(in the rows, 128 means zero)
Where one turn sends some rows of the set: a few examples, then the rows asked:
z5: [152 160 112  98 150 101  98 141 119 108  93 158  97]
z958: [ 97 121 130 138 130 127 111 139 109 106 112  96  87]
z887: [152  96  97  98 140 132 131 111 146 133 113 117 101]
z320: [144 169 139 130 124 162 118 148 125 127  96  99 136]
z328: [159 182 107 118 159 137 128 159 106 143 109 131 124]
z492: [138 108 114  99 147 105 134 185 160 127 121 133 121]
z714: [160 121 108 124 142 148 158 133 104 109 115 151 138]
z602: [137  98 131 123 146 112 135 108 129 134 143 121 171]
z157: [105 129 152  97 132 112  92 139 125 130 114 160  97]
z486: [178 157 128  98 155  95 114 154 132 124 115  82 141]
z762: [141 143 127 149 141 117 109 141 168 136  93 104 154]
z231: [ 89 137 152  93 150  95 134 168 126 121 126 113 136]
z223: [126 158 160 114 129 104 113 117 114 109 163 118  99]
z735: [132 149 122 123 149  95 116 141  68 109 117 102  97]
z498: [127 175 162 114 155 117 103 105 131 112 115 150 143]
z913: [ 87 122 119 114 138 146 124 117 148 125 123 118  96]
z102: [143 116 138  84 134 140 150 112 136 110 140 155 120]
z248: [149 119 126 139 150  93 120 146 137 134 129 122 182]
z433: [130 104 146 135 165 160 145 113 116 116 140 131 122]
z154: [ 96 102 120 116 157  84 134 143 134 111 122  98 136]
z64: [154 152 125 113 163 112 119 149 139 108  85 136 172]
z798: [145 163 127 104 139 107 111 133 158 137  72 137 118]
z465: [169 102 126 147 167 110 123 148 141 106 152 128 106]
z33: [158 175 117 108 145 107 144 137 128 126 116 126  77]
z53: [116 103 158  99 144 118 140 125 129 143 162 112 122]
z920: [136 131 123 123 146 126 109 121 123 104 157 124  67]
z800: [142 174 124 109 180 135 102  96 121 123 118 121 146]
z73: [142 116  96 125 142 113 131 153 118  92  93 110 164]
z701: [123 160 126  93 130 119 107 102 157 126 150  96 121]
z496: [162 156 116  92 166  87 101 136 113 122 132  91 101]
z873: [186 139 130 125 177 136 146 145 123 111 138 108 108]
z41: [185 128 135 135 152 120 105 148 138 113 133 108 167]
z142: [133 184 117  99 150  81 103 120 111 120 140 112 121]
z667: [109 115 170 130 133 143 113 103 127 128 111 136 117]
z720: [128 134 128 122 155 157 132 112 123 139 122 135 175]
z580: [190 128 126  94 149  88 103 136 110 112 134 134 136]
z715: [118 140 163 103 134 142 127 114 129 118 169 124 126]
z192: [126 124 151 140 135 114 134 151 103 147 149  97 154]
z616: [141 147 124 101 149  80 108 186 130 124  95 115 133]
z263: [156 155 119 152 163 143  86 129 130 124 129 119  92]
z696: [119 137 124 126 114  83 119 143  92 114 112 156 118]
z801: [136 111 140 134 142 152 143 125 118 126 126 170 138]
z578: [111 155 123 113 155  84 119 142 131 110 123 108  73]
z71: [ 95 144 124  96 153 136 117 124  88 123 117 144 152]
z665: [126  94  86 136 145 147 114 143 142 110 128 114 135]
z670: [146 139 101 110 154 105  97 148 148 124  72 123 144]
z699: [112 154 120 114 139 126 125 147 109 110 128 102  68]
z963: [147 122 120 150 152 146 137 172 108 128 101 128 149]

z263 moves to z71
z800 moves to z231
z873 moves to z498
Now find these:
z616 moves to z920
z798 moves to z958
z602 moves to z486
z665 moves to z328
z433 moves to z64
z887 moves to z320
z5 moves to z913
z699 moves to z801
z142 moves to z53
z496 moves to z715
z580 moves to z701
z73 moves to z33
z762 moves to z735

